One turn sends every row of this set to another row. A few are shown first. Where does it send the rows asked after them?
z721: 64	-73	135	281	499	277	-15	-71	-13	182	-6	-42	-49	-105	237	-75	-67	192	4	121	-39	367	121
z97: -40	-54	31	-99	337	-86	-5	-268	-79	152	-60	62	-6	-67	312	-129	-162	316	-84	-157	-102	167	6
z405: -61	-205	137	277	168	86	26	75	-40	226	85	-13	-70	72	75	44	105	43	22	262	-29	399	206
z232: 24	-87	193	42	202	-32	130	60	139	219	9	125	66	207	0	2	248	193	-66	93	-3	165	40
z603: -50	-205	67	-65	226	11	227	-37	113	-32	75	178	-91	-29	-26	-68	-79	165	-115	-64	-29	249	-101
z592: 188	-172	71	278	105	-53	39	-44	-35	201	-135	12	90	-121	-37	21	-305	204	6	-31	-207	235	26
z468: -139	-136	171	-80	246	-13	232	-40	138	91	-36	59	50	114	391	61	3	262	-78	70	-4	103	-58
z864: 21	-270	395	-14	315	-137	56	-229	-21	197	51	279	109	40	165	-165	-177	289	-91	113	-119	164	75
z536: 185	-212	-7	217	216	-80	-9	-28	-169	196	-169	72	-160	-189	-22	-56	-174	84	35	89	-133	360	162
z144: 62	-177	100	125	94	-88	139	66	191	161	-16	56	33	242	395	-96	-243	11	-21	65	-66	175	61
z711: 76	-302	80	-103	353	-167	73	47	-59	156	-26	13	-110	-34	203	-16	131	426	35	117	-22	172	138
z540: 13	-147	87	26	258	30	88	226	14	147	39	-73	-6	-90	8	44	-94	44	4	22	-20	374	328
z679: 58	-46	75	-123	64	74	134	29	43	246	-188	-42	43	-48	355	-176	-51	41	72	109	-118	288	45
z490: 214	-178	132	311	232	72	53	-110	-26	248	79	37	318	20	270	46	76	139	-43	98	-84	251	135
z150: 113	-117	216	351	338	-87	-10	-58	-32	-104	-85	102	-24	-157	167	1	-29	80	23	163	46	294	248
z76: 57	-139	144	391	72	-136	-93	-17	87	42	-54	13	144	-25	135	-90	-148	254	-2	61	101	127	109
z276: -142	-157	-3	307	307	-40	-67	-54	56	291	-39	12	187	184	37	-25	-86	138	-118	218	2	240	192
z911: 112	-108	137	-108	268	-3	78	-195	82	278	-203	104	94	-47	109	-75	-237	118	-167	-36	-93	83	-86
z55: -33	-173	184	125	158	-6	266	-347	79	79	-5	70	94	50	223	-188	-72	124	4	-177	-200	307	96
z898: -7	-151	51	181	221	190	-185	-153	-105	161	137	-72	70	-51	124	-94	-152	-11	-37	100	-36	250	-33
z784: 117	-267	-19	25	182	-205	69	-31	-264	85	-186	5	-14	103	189	-25	-70	372	63	95	-44	302	-68
z7: 259	-219	208	175	407	-59	12	51	21	293	-5	26	145	-57	257	-139	-66	131	-81	37	4	229	373
z972: -101	-201	-53	3	278	-99	112	-202	-55	14	-53	-169	-142	56	164	-129	59	80	92	-101	-79	213	101
z77: -150	-178	70	-225	216	-53	70	-122	-46	155	18	150	-5	38	459	-26	-84	223	-38	117	12	200	58
z526: 45	-71	105	338	299	-81	175	-35	-139	237	38	-8	-136	186	-9	-14	-32	131	120	62	151	368	70
z354: -50	-104	-53	202	363	-61	-18	-339	-170	198	-38	37	68	-18	48	-72	-216	82	-76	46	15	446	76
z231: -121	-130	275	-76	294	-9	214	-103	26	136	-2	246	-119	116	377	-114	18	94	-58	168	62	182	11
z26: 127	-109	168	-131	320	58	-81	-108	-50	125	130	54	166	-26	276	144	-68	319	25	-2	-174	228	67
z221: 238	-250	245	70	269	-107	216	9	119	373	-137	212	-89	79	302	16	-87	285	-75	63	-56	231	219
z442: -59	-251	303	118	205	-198	143	-187	-89	201	11	-31	-65	201	268	-129	-2	229	196	28	-144	228	281
z131: 88	-238	332	126	245	-100	115	-179	-238	107	-153	211	-59	84	194	-168	-195	272	8	173	-126	411	-46
z375: -20	-184	95	-152	284	-72	86	73	-32	180	-83	51	-289	39	53	132	-223	63	14	93	-45	240	108
z740: 18	-96	242	102	253	64	-36	4	73	230	14	-42	186	-44	-26	-209	-265	-10	-118	-27	-10	156	106
z17: -237	-71	207	-14	307	-182	102	-96	-82	160	-38	171	-300	145	82	-125	-59	133	-22	46	-23	260	131
z472: -51	-224	136	30	337	47	-157	-142	76	163	123	234	-208	71	187	-180	-80	110	-182	120	-26	344	112
z152: 122	2	40	134	168	123	99	7	-168	253	151	149	203	62	87	11	-96	98	166	41	43	317	140
z855: 25	-43	220	91	265	-157	347	-47	64	166	-42	165	24	141	258	56	57	369	-19	-133	-95	215	124
z629: 252	-207	217	408	274	-152	85	-14	-56	240	-192	79	-41	-11	-19	-36	-127	131	13	116	-136	194	129
z738: 13	-133	209	3	394	-77	86	-47	22	85	-170	-3	-13	71	386	-9	-124	-110	-4	258	-189	231	164
z915: 4	-22	147	134	7	-20	-53	-50	-116	41	-85	80	113	-246	52	-80	-89	159	116	115	27	347	175
z704: 31	-234	78	200	226	-86	245	-83	-13	-48	-214	112	-25	122	71	-43	-98	230	-141	36	-88	371	-174
z662: 87	-65	175	304	273	18	143	-179	-56	320	-72	-98	174	-11	175	32	-94	422	45	-3	-59	422	87

z7 -> z540
z536 -> z592
z76 -> z150
Where do these go?
z472 -> z26
z864 -> z711
z131 -> z784
z17 -> z97
z738 -> z679
z490 -> z405
z972 -> z55
z375 -> z911
z77 -> z468
z354 -> z662
z276 -> z721

